In the rows, 128 means zero.
Where one turn sends some rows of the set: a few examples, then the rows asked:
Q_648: [116 150 148 158 112 144 135 188 119  99 120 124 116 127 161 117  76  99
 150 143 113 122 130 143 131 124 134 103 115 127]
Q_480: [125 144 130 128 170 140 149 142 122 155 146 123 159 117 126 136 125 107
 126 147 131 127 136 108 125 105 121 115  75 120]
Q_767: [128 141 131 144 132 142 146 158 107 146 152 125 142 202 145 123 120 107
 177 129 119 123 142 129  63 108  98 120 170 123]
Q_863: [122 126 131 142 141 127 141 141 108 132 174 121  97 130 160 116  84  99
 170  92 121 117 167 146 103 101  82 143 108 123]
Q_942: [120 147 119 140 117 161 160 145 123 115 123 172 140 146 143 120 137  82
 152 129 126 119 104 125 127 116 109  76 117 136]
Q_825: [143 149 132 163  98 150 127 148 114 153 140 155 112 171 131 117 108 120
 145 138 154 149 150 145  91 105 146 164 150 112]
Q_666: [147 105 134 159  91 116 141 135 146 135 140 103  98 145 127 120 109  81
 176 112 119 130 147 137 119 120 155 133 104 115]
Q_17: [151 168 110 150 114 125 124 146 107 115 119 121 160 136 110 112 104 102
 174 150 131 157 112 126 128 108 124 112 108 127]
Q_416: [157 133 115 168  93 166 141 142 116 140 164 129  99 158 128 130 120 106
 134 124  76 133 138 123  84 124 145 117 118  96]
Q_52: [143 107 110 154 124 143 134 136 102 108 128 125 144 146 180  98 142 119
 173 166 104 113 135 147 110 107 127 136 139 122]
Q_624: [130 137 130 164  91 162 116 132 127 130 166 131  86 129 131 112 118 133
 160 126 134 134 169 113 108 138  98  99 114 111]
Q_753: [151 110 123 156 138 107 157 119 126 147 155 126 114 155 158 112 133 127
 158 138 152  86 158 142 101 119 106 135 160 117]
Q_751: [117 139 129 177 110 124 139 136  94 133 137 134 112 165 129 154  72 134
 125 134 104 129 140 124  85 101 121 125 109 127]
Q_876: [120 154 123 183 164 136 156 170 139 138 131 107 132 113 144 130 138 125
 105 136 105 114 136 128 107 114  91 128 131 111]
Q_400: [126 166 128 183 166 151 189 134 144 127 141 148 113 155 158 130 136 105
 147 140 149 129 118 120 101 105 144 148 130 132]
Q_298: [121 138 170 163 143 160 166 134 129 133 171 138 113 129 154 101 127  86
 165 109 155 108 101 141 118  91 138 145 105 110]
Q_568: [119 158 157 145 168 139 148 148 117 144 144 144 115 135 168 126 127  94
 137 118 170 143 121 121 116 106 151 113 103 137]
Q_520: [116 127 175 154 130 145 150 154 144 127 139 144 130 146 141 143 117  85
 198 162 104 134 148 135 126  96 128 115 102 111]
Q_526: [115 157 166 143 171 158 158 135 154 117 163 128 125 166 146 130 116  86
 167 141 133 140 121 122  90 135 130 135 106 106]
Q_279: [116 136 145 140 158 152 117 144 134 140 162 115 132 138 152 103 129 162
 131 134 125 144 125 142 128 118 114 106 141 119]
Q_808: [123 151 110 167 111 115 149 152 107 121 113 127 113 167 122 122 124 105
 155 105 127 103 141 168  58 120 133 131 104 112]
Q_483: [150 158 126 127 111 130 154 164  86 145 143 141 113 130 128 141 100  83
 125  88 133 129 142 119 114  93 122 151 132 122]
Q_771: [110 173 116 137 125 142 139 151 114 140 101 126 147 138 140 110 146 127
 161 119 127 104 137 158  94  99  77 129 118 141]
Q_379: [155 119 126 152 130 143 158 180 146 166 112  94 143 145 139 116 101  83
 165 144 113 119 146 157 114  87 119 140 110 122]
Q_857: [146 129 116 161 124 137 125 145  99 142 151  89  99 118 151  99 115  96
 183 146 160 140 174 123 108  89 129 114 122 133]
Q_750: [134 193 155 178 140 153 140 177 136 129 148 106 122 134 120 122 107 104
 165 140  98 114 129 169 107 108 108 129 117 100]
Q_370: [130 122 130 159 110 120 126 118 154 145 145 144 121 135 148 116 104  91
 128 161 118 165 142 107  72 133 123 128 129 116]
Q_407: [158 152 139 160 135 135 155 154 101 169 167 135 104 158 118 130  79 122
 140 127 139 122 146 151  90  93  94  93 139 106]
Q_140: [153 139 135 143  99 145 154 122 124 144 156 126  94 109 160 136 110 111
 121 134 131  89 150 127  97  97  79 105 136 116]
Q_993: [104 141 140 165 149 157 171 155 125  90 141 146 126 136 154 108 122  75
 146 115 156 113 114 113  94 134 117 122 101 108]
Q_114: [ 98 113 121 161 104 132 131 162 131 147 136 110 139 162 115 112 103  94
 152 117 118 121 122  95  73 116  93 138 111 137]
Q_487: [160 152 112 131 100 116 125 109 114 115 143 129 115 134 136 117 140 101
 153 115 159 127 135 125 122 138 128  96 135 127]
Q_187: [144 145 102 149  95 162 120 137 111 141 148  92 117 127 122  91 135  79
 150 119 131 117 114 136  72  95 125 131  98 124]
Q_639: [144 163 126 143 118 112 162 119  99 130 146 116 128 131 153 141 125  96
 169 146 126 131 147  97 101  82 108 117 171 139]
Q_580: [143 155  94 166 131 136 147 116 130 119 173 144 110 128 146  88 121  92
 155 116 113 133 134 142  60 126  82 106 126 108]
Q_81: [135 123 138 137 145 121 149 159 127 161 148 128 147 120 123  97 147 104
 184 131  95 141 137 107 127 119  93 108 139 119]
Q_198: [136 169 113 179 147 160 172 160 108 117 127 148 139 139 134 129 151 114
 165 157 132 108 147 148  95  87 130 131 100  96]
Q_456: [144 138 128 157 107 159 165 152 131 118 153 134 124 126 146  92 111 126
 145 130 108 126  91 135 145 102 141 110 159 120]
Q_597: [133 147 146 136 146  76 154 138 125 165 149 122 135 146 100 137 112 102
 149 119 121 113 136 120  78 125 104 121 123 111]
Q_406: [121 110 119 156 147 177 161 129 139 157 160 139 137 162 147  96 124 126
 165 140 137 101 123 155 137  97 112 130 109 131]

Q_379 -> Q_17
Q_808 -> Q_666
Now these:
Q_198 -> Q_520
Q_279 -> Q_876
Q_416 -> Q_624
Q_639 -> Q_767
Q_370 -> Q_580
Q_993 -> Q_298

Where one turn sends some rows of the set: a few examples, then the rows asked:
Q_385: [129 117 146  99 129 130 161 147  88 108 121 148 142 119 121 128 178 113
  88 131 122 128 149 133 148 124]
Q_449: [140 119 124 146 135 102 133 141 148 101 110 136 107 134 137 147 133 131
 133 157 112 112 138 101 162 176]
Q_901: [128 118 120 150 121 112 132 160 147 121 115 142 121 145 146 139 129 131
 146 148  98 116 151 108 152 179]
Q_558: [138 114 189 164 128 106 105 126 153 100 151 137 153 128 106 137 120 151
 146 124 117 109 130 118 148 114]
Q_418: [123 136 143 104 137 137 132 122  99 112 129 157 112 122 119 114 149 134
  80 120 141 117 139  86 144 117]
Q_759: [139 110 133 118 111 101 104  85 101 130 126 127 132 142 126 117 161 148
 123 114 101 135  93 147 146 110]
Q_484: [140 111 165 144 112  96  75 149 156 109 133 153 154 141 136 114 132 155
 140 130 125 119 137 109 141 122]
Q_663: [125 103 148 117 116 108 117  90 102 131 138 122 144 130 123 115 153 141
 126 124  86 139  92 157 152 108]
Q_596: [131 128 144  96 149 119 129 171  88 126 134 131 142 119 130 136 154 103
 112 113 117 129 150 172 165 144]
Q_722: [107 129 161  96 150 135 130 149  98 112 161 140 134  94 130 121 132 117
  92 119 112 124 147 126 170 121]
Q_82: [133 113 175 163 104 109 100 143 152 110 147 151 162 141 124 127 131 155
 150 114 111 111 147 114 134 113]
Q_604: [129 126 132 126 111 101  96  98 103 129 119 121 134 151 129 117 165 139
 140 104  88 129 101 157 133 110]
Q_789: [128 111 132 158 118 118 154 151 141 120 139 140 128 133 139 155 123 133
 145 137  89 113 159 115 163 172]
Q_631: [140 111 136 154 132 110 156 132 142  99 133 133 115 123 130 163 127 133
 133 145 104 109 145 108 173 168]
Q_69: [137 143 140 119 162 129 125 152  88 153 113 129 123 152 100 137 138 111
 128 106 135 123 135 161 140 157]
Q_647: [115 118 147 126 116 108 109 104 104 130 131 116 147 138 125 115 157 133
 143 114  73 134 100 167 139 109]
Q_299: [100 158 155 118 161 138 107 165 100 138 147 128 127 125 121 123 117 110
 130  95 107 115 150 146 147 138]
Q_311: [146 111 178 146 135  93  80 132 158  98 137 140 145 128 118 125 122 151
 136 139 132 117 120 113 154 123]
Q_829: [134 132 142 121 141 141 158 128  89 135 101 146 122 152  91 128 162 121
 104 124 140 122 134 122 122 136]
Q_74: [115 165 137 126 149 141 109 138 101 138 115 144 105 153 110 117 135 126
 119  95 135 109 143 106 120 133]

Q_82 -> Q_558
Q_69 -> Q_596
Now these:
Q_663 -> Q_759
Q_299 -> Q_722
Q_901 -> Q_789

